J703: -3.392	6.950	0.888	0.310	-5.003
J745: 0.620	1.380	-8.806	-2.411	-6.759
J595: 2.359	3.848	-9.293	1.913	-3.667
J370: -0.905	0.015	-7.245	-4.098	-6.169
J350: -2.918	-3.392	6.950	0.886	5.953
J26: 2.281	3.350	-5.769	3.879	0.032
J518: 3.350	-5.769	3.878	-1.019	4.620
J841: -5.005	-5.595	6.876	-2.918	2.411
J820: -4.062	-4.881	3.020	-4.854	-1.340
J260: -1.131	-0.952	-5.347	-4.582	-5.938
at: 3.350	-5.769	3.879 => J26, 2
shift -1: -0.905 => -0.906
at: -3.392	6.950	0.886 => J350, 2

J820: -0.877	4.015	0.222	0.897	-5.363	1.307	-0.241	1.140	-1.330	-3.458	2.347	0.177	-3.705	-0.241	-4.662	0.728	-1.055	-0.568	-3.458	0.869	-1.572	-0.241	-4.632	-4.322	0.242	0.763	-1.286	-3.458	0.184	0.268	-0.181	-5.962	-2.248	-0.129	-3.573	-0.091	0.209	4.168
J945: 3.541	-0.762	-2.050	0.234	1.681	-2.567	1.704	6.486	0.715	-0.054	3.121	-0.505	-1.596	2.285	-4.522	-3.014	-0.049	2.449	1.472	0.169	-1.476	-2.380	-0.869	-2.389	2.353	2.786	0.138	-4.369	-0.508	0.726	-0.892	-3.102	-2.022	2.881	-3.879	-1.452	3.309	-1.381
J370: -3.587	-1.710	1.064	0.564	2.525	6.420	0.496	-0.660	-0.125	-1.199	-1.637	3.062	0.172	0.173	-1.991	1.253	-0.803	-5.746	-1.066	-1.355	0.156	0.865	-1.481	0.127	-3.856	1.732	-2.517	2.565	2.792	-0.433	2.384	3.089	2.644	-3.492	0.835	1.515	1.680	0.417
J595: 4.224	1.455	-1.700	0.361	-0.471	-3.312	0.818	-0.189	-0.143	1.325	1.928	-4.544	-0.236	0.334	1.015	-1.813	0.630	5.014	1.240	0.108	-0.133	0.615	1.249	-1.204	3.265	-1.053	2.512	-2.642	-1.549	0.346	-2.259	-1.157	-1.599	2.557	-0.239	-1.626	-3.020	1.115
J745: -0.011	-0.748	0.077	-3.441	2.753	0.916	2.316	1.649	-2.896	-1.539	2.934	0.401	2.463	0.686	-5.430	-0.468	-1.211	-1.077	2.430	2.351	-2.403	-0.690	-4.649	-4.425	-0.827	0.820	-0.534	0.634	2.250	-0.296	-0.764	-4.307	-0.772	-1.465	-4.278	0.201	-0.186	5.484
J26: 0.471	1.166	-3.750	0.689	0.587	0.287	0.587	3.161	0.899	-3.703	-0.877	4.012	0.222	0.897	-5.363	-1.737	-1.923	0.311	2.277	-0.363	0.091	-1.967	2.531	-4.722	-0.361	3.931	-1.755	1.013	1.831	1.038	-3.834	-0.022	0.953	-3.818	-5.996	3.498	4.910	1.749
J841: 1.439	-1.627	0.869	1.096	-2.342	-3.551	-1.513	0.175	1.262	3.277	1.234	-3.178	1.425	0.641	4.052	-0.710	2.776	1.562	0.375	-0.219	1.392	0.842	1.482	8.129	3.960	-2.297	1.184	-3.859	-1.067	-0.191	-2.382	1.272	1.709	-0.251	-3.529	2.403	1.028	-1.483
J260: 1.829	0.120	0.569	2.045	-2.038	-2.717	-1.021	0.479	2.550	4.249	0.505	-2.381	1.682	-0.648	4.936	-1.655	2.586	2.269	-1.161	-0.678	1.123	-0.030	1.014	6.645	2.344	-2.715	1.431	-3.492	-1.828	1.236	-4.985	1.394	0.998	0.906	-3.258	1.422	0.023	-1.765
J703: 3.451	-0.318	-2.344	-2.260	0.213	-3.237	2.197	7.333	0.851	-0.775	3.778	-1.606	-0.566	2.161	-4.164	-1.864	0.232	2.830	1.481	0.711	-0.197	-2.460	-3.457	-0.474	1.837	2.575	-0.441	-4.187	-1.162	-0.762	-1.813	-2.432	-0.213	1.707	-3.069	-1.749	1.437	0.807
J689: 2.290	0.157	-1.921	-0.376	2.464	-2.547	0.779	7.219	1.390	-0.156	3.651	0.036	-2.547	1.869	-4.726	-1.998	0.587	2.321	1.584	-0.042	-1.856	-2.861	-0.085	-1.411	2.251	2.464	-0.285	-2.089	-3.150	-1.844	-1.036	-2.101	-0.249	3.626	-2.172	-2.547	2.162	1.238
J350: 0.471	1.166	-3.750	0.689	-0.522	0.287	0.587	3.161	0.899	-3.703	-0.877	4.012	0.222	0.897	-5.363	-1.737	-1.923	0.311	2.277	-0.363	0.091	-1.967	2.531	-4.722	-0.361	3.931	-0.858	-3.126	-2.438	-1.916	3.241	1.432	-0.557	3.208	3.283	-4.638	1.496	-2.267
J518: -4.802	-1.348	2.871	-0.096	-0.233	4.905	1.864	-0.367	0.683	-2.992	-1.226	3.390	-0.012	-0.395	0.505	1.190	0.392	-7.141	-2.515	-0.361	-0.704	1.496	-2.211	0.264	-3.439	-0.106	-1.527	2.355	2.059	-2.302	1.555	2.544	1.359	-3.196	1.561	2.284	1.739	-0.334
find: 0.471	1.166	-3.750	0.689	0.587	0.287	0.587	3.161	0.899	-3.703	-0.877	4.012	0.222	0.897	-5.363	-1.737	-1.923	0.311	2.277	-0.363	0.091	-1.967	2.531	-4.722	-0.361	3.931	-1.755	1.013	1.831	1.038	-3.834	-0.022	0.953	-3.818	-5.996	3.498	4.910	1.749 => J26
all J689: 2.464 => 5 26
all J26: 0.587 => 5 7
shift -1: 1.829	0.120 => 1.828	0.119
shift -1: -0.775	3.778	-1.606 => -0.776	3.777	-1.607
all J820: -3.458 => 10 19 28

J689: 4.007	4.367	-0.490	1.502	-6.309	2.801	-6.868
J350: 1.201	-1.492	2.371	3.796	2.949	-3.708	0.822
J26: -4.068	-1.372	-4.068	-2.270	-4.068	5.654	-1.241
all J26: -4.068 => 1 3 5
shift +1: 4.367	-0.490	1.502 => 4.368	-0.489	1.503
shift +1: -4.068	-2.270	-4.068 => -4.067	-2.269	-4.067

J260: -4.448	0.410	-2.193	-6.557	-7.786	-1.885	-2.280
J820: 3.849	-1.551	-7.764	1.359	-4.235	-3.812	6.434
J745: 4.225	4.270	3.525	-6.796	7.921	-3.080	5.085
J703: 4.117	0.723	3.034	-8.053	1.508	-0.320	-1.151
J370: 4.111	-8.048	1.286	-7.697	-7.231	7.839	-0.514
J518: -2.087	5.386	5.385	3.692	4.978	5.386	4.403
J689: -1.158	-3.169	6.149	4.087	-2.210	4.801	8.505
J841: -3.228	-6.893	0.150	5.770	4.223	4.270	3.525
J945: -2.123	5.763	3.106	-8.309	4.334	-1.060	-4.646
J350: -5.247	-0.421	1.848	7.183	-0.449	-5.626	-7.523
all J518: 5.386 => 2 6
at: 4.223	4.270	3.525 => J841, 5
at: -3.169	6.149	4.087	-2.210	4.801 => J689, 2

